One turn moves each row of this set onto another row. After a few examples, where does it send each row asked below?
Z_602: [-24.0  -6.1  -3.1 -12.1  -5.9   0.5 -21.7  -6.5  -1.5  -7.2   3.0  12.3
  -8.7   1.8   5.4  15.0  12.9  16.8   6.6  -7.9 -12.4   0.6   5.6   5.0
  -1.2   8.1  -1.5 -15.3  -0.2]
Z_705: [  7.1  -4.2  -0.7  -8.4  -4.4  -6.0   6.1  20.0  -2.0  -9.4  -7.6 -32.5
   2.0  16.8   7.6   6.9   1.6 -11.1   6.2   0.3   5.5   1.8   6.8   1.1
  10.2  -2.9   3.0  -4.8  -3.5]
Z_442: [-13.0  22.4  -7.5  -8.9  -3.3  -1.7  -3.6   1.4  21.5  -7.9   2.1 -20.0
  -8.9   1.3   3.3  -3.8  15.4  -4.0 -22.6  -2.2   1.7  13.9   0.2   6.6
  -8.5 -13.4   0.8   4.7  16.7]
Z_200: [ -5.0  12.9  -7.8  -0.8  -9.2   7.7 -13.4  -9.6  14.4  -4.7  -2.9 -21.9
 -11.8   0.0   8.5  -3.8  23.8  11.2 -15.8   4.8   4.3  27.3  -8.7  10.5
  -4.5  -8.1  -0.4  -2.2   1.2]
Z_552: [  5.4   6.2   9.1   1.8   3.2  -4.7 -14.1  -2.1   0.8  -2.2   8.4   5.0
  -4.3 -18.3 -18.1  27.3  31.6   5.6  -2.9  14.2 -10.1  13.5  11.6  -8.0
  13.0   8.0   3.3 -15.3  -0.5]
Z_668: [  0.4  21.3 -10.5   5.4  -5.3   1.3  -3.9 -17.0 -21.6  15.3  -6.1  16.5
  -3.4  -8.0  -7.6  15.3  10.2  13.5   8.2  -6.6  -9.1   3.7   6.3  -6.1
  -1.2  -1.4 -16.9  12.1  -9.0]
Z_784: [ 23.1 -10.3  18.3   7.8  -8.3  -2.7   4.3  12.6   4.5   0.3 -13.5 -25.3
   3.7  10.0   7.8   2.8  11.3   3.1  -4.8   8.5  -6.9  14.2   3.1  -0.1
  -2.4  16.1  -3.5   0.2 -15.1]
Z_282: [ -3.7   6.8  27.4 -13.2  14.1  -9.9  -9.1  -3.1  15.5  -7.0  15.6  12.0
   7.9   8.2   7.8  15.3  -0.7  -1.7  -6.3  -3.3  -8.8   7.7   8.3  -1.0
   4.8  -7.9  -9.9 -12.7  17.5]
Z_7: [  4.2  20.2  -2.1   1.7  -2.4  -1.4  -4.9  -4.4  17.9  -0.2  -5.3 -20.2
  -9.9  -8.1  -9.5  -3.3  25.0   6.5 -24.8  12.5  -6.4  22.8   2.2  11.2
 -19.1   4.3  -2.9   2.2   9.6]
Z_505: [  9.6 -11.0   0.2  -3.3 -14.4   3.3   6.6   9.9  12.5  -6.3 -11.9 -31.4
   1.1  -0.6  11.0   4.7  11.3   1.1  -5.9   3.5 -15.3 -11.4   1.1  -1.5
   9.8   3.6   4.2   4.5 -10.8]
Z_494: [ 25.0  -1.7   5.1  12.4  -1.8  -3.8 -12.9 -16.4   6.5   2.3  21.1  -9.0
   1.3  -4.1   4.1   8.8 -11.7  13.4   9.1   9.1   1.5   3.0 -10.5 -12.6
  19.5  11.4   4.3   3.4  -2.9]
Z_222: [  3.8  17.9 -10.9  -2.5   2.0   2.8  -3.4 -21.6  -7.0  10.0   4.5  11.4
  15.9  -0.9   6.3  11.3  -8.8  13.9   1.6  -7.1 -14.0   0.3   6.9   3.4
   1.9 -15.6 -24.6  11.7  -3.1]
Z_347: [  6.7  -1.1  -0.2   8.6  -1.9 -11.2  -0.8  -4.7   8.9   9.6  11.2  -1.6
  14.6 -15.7  -2.5   3.6 -22.2  11.7   3.4   3.5 -10.3  -2.0   8.0  -2.9
 -17.2  29.8   1.2   1.8   0.7]
Z_679: [ -2.1  -0.6   2.7   6.0   0.2   4.3  -5.8  -7.7   5.7  -4.6  17.0   0.0
  14.8   0.4 -14.1  12.7  12.6   8.5  -8.5   6.8  -6.8   5.1  20.4  -7.4
   1.4  10.3 -41.9 -10.1   8.1]
Z_217: [ 15.2  25.3  -1.6   5.2   8.4  -4.5  -2.0  -9.2  -8.1   9.8   5.5  14.7
  13.0  -6.3 -12.4  18.8   5.1   1.4   4.6   6.0  -2.8  11.4  17.8  -3.1
  10.3 -14.2  -8.5  21.8   5.1]
Z_572: [  6.1  26.0   4.8  -1.7   2.5  -2.0  -5.7  -6.1  -6.2  12.0  -7.6  26.9
  10.0  -7.4   4.8  18.0  -2.6   9.3   2.3  -6.9 -14.7  15.6   5.7   3.5
   3.2  -9.9   8.0  11.7  -1.7]
Z_798: [ 13.9  -1.5   7.7  -5.6   1.0 -14.1  11.3  17.2   0.4  -2.0 -10.7 -28.7
  -6.5  13.4  -1.4   2.4   4.0 -10.4  -2.1  -0.2  -9.2  -6.6   8.3  -1.2
 -14.7  16.0 -13.6   1.3  -1.9]
Z_141: [ -2.1  24.8  -4.8   0.5  -1.6  -3.5  -3.3  -1.9   5.2  -3.7   2.8 -25.9
  -6.6  10.6  -6.0  -4.8  13.1   1.6 -21.7   2.8   7.6  28.8   0.7   6.6
 -13.7  -4.5 -18.8  -9.4  11.4]
Z_545: [ 12.3  17.7   4.8   4.7  -0.8 -10.3  -0.9   2.6  -7.7   3.9  10.8  -1.7
  -5.0  -0.1  -3.3  12.1 -22.7  -0.3  10.3  -8.0   6.4   7.1 -11.5 -18.0
   7.2  19.6  -0.4 -16.5   4.6]
Z_499: [-11.0   0.0  -6.2   7.0 -13.2  -4.3   2.8  -3.0   6.5   3.0  12.7  -3.6
   2.5 -13.2  -5.3   4.0  -9.8   0.9  13.8  -0.5   9.5 -15.0   8.8 -17.8
   6.4  13.9   8.8  11.8   9.3]

Z_784 turns into Z_798
Z_141 turns into Z_442
And these:
Z_499 turns into Z_494
Z_217 turns into Z_222
Z_552 turns into Z_679

One turn moves each row of this set onto another row. After a few examples, where does it send each row asked below?
Z_846: [ -7.8 -22.8   8.2   9.6  -9.3  -2.0  10.7 -10.8   9.9 -20.7  -4.0 -13.4
   0.6 -21.5   1.3   9.9  -1.9   3.4  -3.4  -4.6   4.8   9.1   8.2  10.3
  12.1  -6.8  -8.7  -0.1]
Z_601: [-13.6   3.3   7.7   2.7 -14.3  18.4  16.9 -12.5  15.9   5.7  17.9   8.1
  -1.6  19.8  -3.3  -1.1   1.9  -8.6   6.5  -9.2  -0.7  10.9   9.7  10.6
  -9.8  11.2   2.9   7.6]
Z_432: [  8.2  20.1  -2.0   5.6   8.7  10.0  -4.0   0.1  -4.6  16.1  13.3  -2.5
   3.7   5.0 -14.5   8.1   9.8   1.3 -18.2  -1.2  -9.8   3.6   8.3  -4.4
  13.9  -2.9  17.6  21.3]
Z_722: [ -3.1 -11.8  -4.1  26.9 -10.5  -5.3   8.5  -1.1  15.4   2.0 -14.8   5.4
  -6.0  17.5 -10.2   3.3   7.3 -19.3  -3.8   6.4   9.6  -9.7  13.8   8.0
  -3.2  11.8  -1.3   0.8]
Z_882: [ -5.9   2.8  13.4  -1.3  -8.5  -2.6  -9.8 -24.0   5.0  -5.9   6.4 -13.2
   9.4  -2.0   9.8  -8.7  -4.6  -9.6 -16.9  14.2  -5.4 -28.5  -3.0  -6.3
   3.4  -7.2   5.9  13.1]
Z_813: [ -0.5 -10.1   1.1  12.1 -16.3  -0.9  -6.8  14.6   1.0   0.8   8.9   2.2
 -22.9 -12.4  11.4  -5.6  -8.9 -14.9 -12.7   2.5   0.8  15.7   5.0  10.3
 -18.3  -2.9   7.4  10.7]
Z_457: [ -4.2   4.5   7.0  -0.8   2.1 -13.1  13.7   4.5  16.6  -1.7  -7.6  -1.7
  -3.0  22.5 -11.3 -11.2  -0.3  12.1  -7.1  -5.7 -12.2  -0.2  13.6  -5.6
   2.4   3.1   6.2  25.3]
Z_713: [ 16.1   2.0  -6.8  27.8   7.2  17.1  -5.7  11.1   7.2  15.3   1.6   5.9
  -7.4   0.3   9.2   4.9  -4.3  -5.4 -16.7   3.4 -11.8  12.8  11.1   0.1
   2.1  -5.7  22.2  18.0]
Z_734: [ 17.7  13.3 -15.9   5.0  -3.9  -4.7 -10.9 -11.1  -7.0 -22.5   9.6 -12.8
  -2.3  -7.2   2.1  -8.6  -1.9   3.0  -8.8  10.6 -15.0 -10.4   1.5  -4.3
  -7.1 -15.8  10.5   6.8]
Z_985: [  7.0  -1.0 -10.7   7.3  11.1  -9.8 -12.8 -12.7  -8.8   4.4   3.9 -14.4
 -11.5  -3.8 -20.6 -15.3 -14.9  -7.7 -10.5  -5.1 -15.0  -4.2   5.8   9.3
  -2.8   6.4  12.3  -3.7]
Z_318: [-10.4  -3.3  -2.9   7.8   9.7  18.4  10.6 -24.4  -6.5  -6.5   9.8  -7.1
   1.5   7.0  -3.2  12.7  -6.6  11.0 -26.1   4.5   0.4   6.5  18.4   8.6
   5.7  -2.1  -2.1  24.2]
Z_364: [-16.8 -12.4   9.5  -3.4  -5.9  21.3   2.9  -2.0   8.9 -14.6   4.7  -6.4
  -2.2  -3.9  16.9   3.9   2.8  -0.5  23.9 -10.5   7.0 -10.4  -4.3  12.8
 -17.5  -8.6   1.7  -1.8]
Z_58: [  0.7  -7.5  -1.6  10.5  -0.5  -4.5 -19.5  12.7  -6.7  -3.6 -20.7 -11.7
   5.0  -9.2  -3.9   7.2 -17.9   5.0   4.4   5.7  -5.8 -14.1  -9.7  -1.7
   4.1  -3.5  14.7  18.4]
Z_581: [  6.4  -3.2 -11.2  14.8   2.8  10.1  14.9   2.6   4.3  -4.1  -3.5   0.4
  -1.0  -4.2  -1.5  16.9  18.4  13.6 -23.3  -2.8   2.7  -6.0   0.7   8.4
  -3.5  -1.3   6.3 -23.4]
Z_441: [  9.8 -10.2  17.2   7.1  -3.8  15.3  21.3   1.3  -0.3   8.9   3.9  -3.0
   2.4   7.6 -14.5  17.6  -0.7  -9.7   2.7   8.6   2.3  -2.5  13.3   9.5
  -1.4  27.7  14.3   2.1]
Z_629: [  1.0   5.3   3.8  -0.1  -3.9  15.5 -16.7  -8.6   1.4  -8.0  -3.1   3.9
  -8.1   7.7 -13.8 -13.9   2.5 -13.7  -3.2 -32.7   4.2  -8.3   3.2  -1.1
  -3.2   9.9   1.5  -8.7]
Z_822: [ 29.1   5.1  11.2   9.6   2.4  10.1  -1.1   4.6  18.1  -4.0  -0.4  -5.3
  -5.0  -2.8  22.4   6.5  -9.9   6.0  -9.7   3.7  -4.5   6.4  -2.8  -3.0
   7.4 -14.2   7.7  24.6]
Z_838: [-10.2   3.0  -8.1  16.9 -16.4  14.1   0.7   6.4  -8.2   2.5  -3.6   6.8
  -8.9   4.7  -0.4   4.7   5.5   5.3  16.4  -7.6   6.0 -11.8  -3.5  26.7
 -15.7   8.8   8.4  -8.0]
Z_775: [  9.4  19.2  12.9   9.0   1.9 -10.9  19.8  -9.0   2.8  -4.7  -7.7 -11.0
  -4.5   0.2  -6.6  -8.9  20.6  -9.8  -5.4 -15.1 -10.5  -8.5 -13.3  15.1
  -9.2   0.3  10.7   8.6]
Z_606: [  0.1 -11.6  34.4  -0.6  -8.3  -0.6   5.3  -9.1  -2.4 -11.1  -3.1  -2.3
  -0.1   3.2   3.3  24.4   6.1   7.1   0.2   0.8  -6.9  13.7   7.4  -4.9
  -4.7   3.3  10.4  -6.1]
Z_831: [ -6.3 -21.0  -4.9 -19.0 -18.5  25.6  -2.2  -7.9  18.4  -2.8  -1.4  -3.6
   5.1  -4.3   4.9 -10.1 -11.1  -8.8 -12.4   1.7   0.0   2.5   3.7  -3.1
   3.6   3.5   6.0   8.8]
Z_377: [ 10.0  13.5  11.6  -8.0  -0.1  14.2  17.8  -8.4   4.0 -22.0  10.3  10.6
   3.8   5.4  -7.4 -11.2  -6.9  11.8  -1.9  -1.2  -6.6   4.6  -1.1  -0.8
 -15.3 -21.0  10.2   5.6]
Z_655: [-23.7  -2.2  10.0   0.8   3.6  10.4 -15.6  23.6 -19.7 -14.0  -3.0  -5.2
  -7.4  -4.2   3.5  -5.4   4.7  -0.3  -5.1  -1.1   6.0  -4.8   6.1   7.1
   3.4 -11.4   8.5  10.8]
Z_782: [ -1.9  -2.1  -1.3  -8.2 -16.4   6.0  24.3 -21.8   3.2   3.5  -1.5  -1.9
  -2.0   1.8   1.0  11.7   6.4  23.6   6.5  -2.2  -3.7  11.3   1.8  11.6
 -12.6  -4.0   3.7   1.5]
Z_417: [ -0.6   0.8  -1.8  -1.5   7.8   7.9 -12.5  -0.4   8.0  19.7  13.3   2.0
   0.0   2.1   6.7 -21.5 -18.5 -12.0 -23.6  -1.2   0.8 -17.0   1.1   3.1
   6.5  -5.4   6.4  -1.7]
Z_188: [ -9.9  -2.3  17.1  21.9  16.1  23.3  14.3 -31.3  -3.5   7.7   6.7  -3.6
  -5.5 -13.6   1.7  -8.6   6.5  -5.9 -13.4  -8.5   1.6  -5.7  -3.4  -1.8
  -7.2  -2.8   4.3   0.4]
Z_642: [-17.3 -12.3  17.8  23.8  -6.3   7.7 -15.5 -20.3  11.0  -8.2   3.3   3.9
 -12.4   6.4   4.2  -7.5  -3.4   0.2   7.1   4.9   1.9 -25.4   1.5  14.6
 -15.2   0.8   3.0  17.6]
Z_465: [  9.7   1.7  20.8  22.3   4.6  -5.4  -0.3  -0.8 -15.9  -0.6 -16.4 -14.9
   4.8 -19.1  -7.6  13.6  -0.4  -2.4  -7.3  -8.9 -10.0  -7.2  -3.9  -2.4
  -5.5   8.1  18.5  12.5]
Z_208: [ 10.3  -6.4   0.1  15.0 -14.1   8.6  16.0  -4.2  16.9  -9.4  -4.8   5.4
 -14.1  -1.1  15.5   7.3 -26.1  -2.0  -5.0  15.7  -6.1 -17.0  -4.1  12.5
  -4.7 -16.2  15.7   2.1]
Z_592: [ -8.5 -16.2  -0.9   4.8  -4.8   1.0  -5.8  -3.0  -0.1  -4.9 -10.6 -17.9
  -4.7 -10.6 -11.9  -5.7  -4.7   6.5   0.4  -5.9  -5.1  -6.9  -3.2  39.8
 -13.6  -3.6  18.0  12.8]
Z_29: [ 12.3   0.0 -18.8   0.6 -17.1  -4.9 -10.0 -15.2   3.5 -10.8   0.5  17.7
 -18.3   8.7   0.0   8.2   0.8   3.5  -1.8   2.5 -18.2  -3.9   7.3   9.2
   2.7  12.2   1.7   2.1]
Z_370: [ 17.5   9.7  10.5  -3.3  18.7  10.4  -1.6 -11.8  15.2   2.4   9.9 -10.7
   2.5   9.5  -4.4   8.8  -3.4  12.3 -11.6  -6.7  -5.5  -2.9   0.3 -22.0
   4.5 -10.0   7.1  18.2]
Z_140: [  0.6   5.9  -1.5  -3.5   4.4   9.8  12.9   0.3  -4.7  18.9  21.3  22.3
   3.7   2.1  -1.0  -1.7   5.8   3.1 -21.2   0.5  -0.1  -4.5   6.0  12.1
 -20.3  -0.7   3.8   8.1]
Z_87: [ 13.7  -2.8 -11.1  27.3  -2.0  24.4  -3.3   1.4  -2.7  -2.6 -20.6  -5.0
   7.9   3.0   9.9   3.9   7.5  10.3   3.7  -7.8  12.6   9.8   5.7  16.6
  -4.3  -9.1   6.4   0.6]
Z_359: [  4.3  -4.0  31.6  17.2  22.2   8.1  -1.9 -10.4  -5.1   4.3  -7.3  -4.1
  -1.0  -1.3   0.0  11.8  -6.9 -26.5   0.7  -2.6  -2.5 -17.1   1.0  -2.0
   3.8   3.8  11.9  14.9]
Z_794: [  2.5  -3.9  -5.9  13.6  16.4  12.1   2.1  10.4   2.6 -18.9  -0.9  -5.6
  -8.0  10.2   1.3  11.5 -13.2  11.6  -3.8  -2.4   1.9 -40.2   4.7   7.2
 -11.1   4.6   5.0   4.7]
Z_295: [ -5.9  -9.6   1.5  17.8  14.2   5.6 -28.4   2.0  -1.9  -6.3   4.4  -2.5
   1.0  -0.2   4.5  16.3 -20.8 -18.7   1.5   1.4  -3.7 -15.8   0.4   3.1
   3.2   3.5   3.8  21.3]
Z_742: [  4.8  -5.2   6.3  20.7   2.9  11.7   0.6   9.8  21.2  -1.9   4.1   5.8
   7.7   0.2  26.3  -1.2  12.6  -1.1  18.8 -13.8   1.4  -7.1  11.7  10.7
   6.6  -2.4  -2.1  11.6]
Z_289: [  2.2   1.0  16.3   3.9   2.9  15.6  11.0  10.5  15.2 -18.4  12.6   1.3
  -9.1   2.6  -0.8 -10.5  19.9 -14.5   4.0   2.9  12.4   2.0   4.2  -4.7
   9.2  -2.3  -6.7  -3.0]
Z_233: [  2.1  -4.4  -9.3 -10.8  -5.5  13.8   5.1 -20.8  -7.0  -4.3  -2.4  -3.1
   4.4 -18.9   4.2   5.8  21.2   2.0   1.3  -3.7  -5.2 -32.9   5.5   2.5
   3.6  -4.7   6.7   3.6]

Z_417 turns into Z_985
Z_432 turns into Z_58
Z_457 turns into Z_794
And these:
Z_140 turns into Z_592
Z_87 turns into Z_606
Z_581 turns into Z_846
Z_208 turns into Z_188
Z_629 turns into Z_29
Z_782 turns into Z_364
Z_359 turns into Z_713

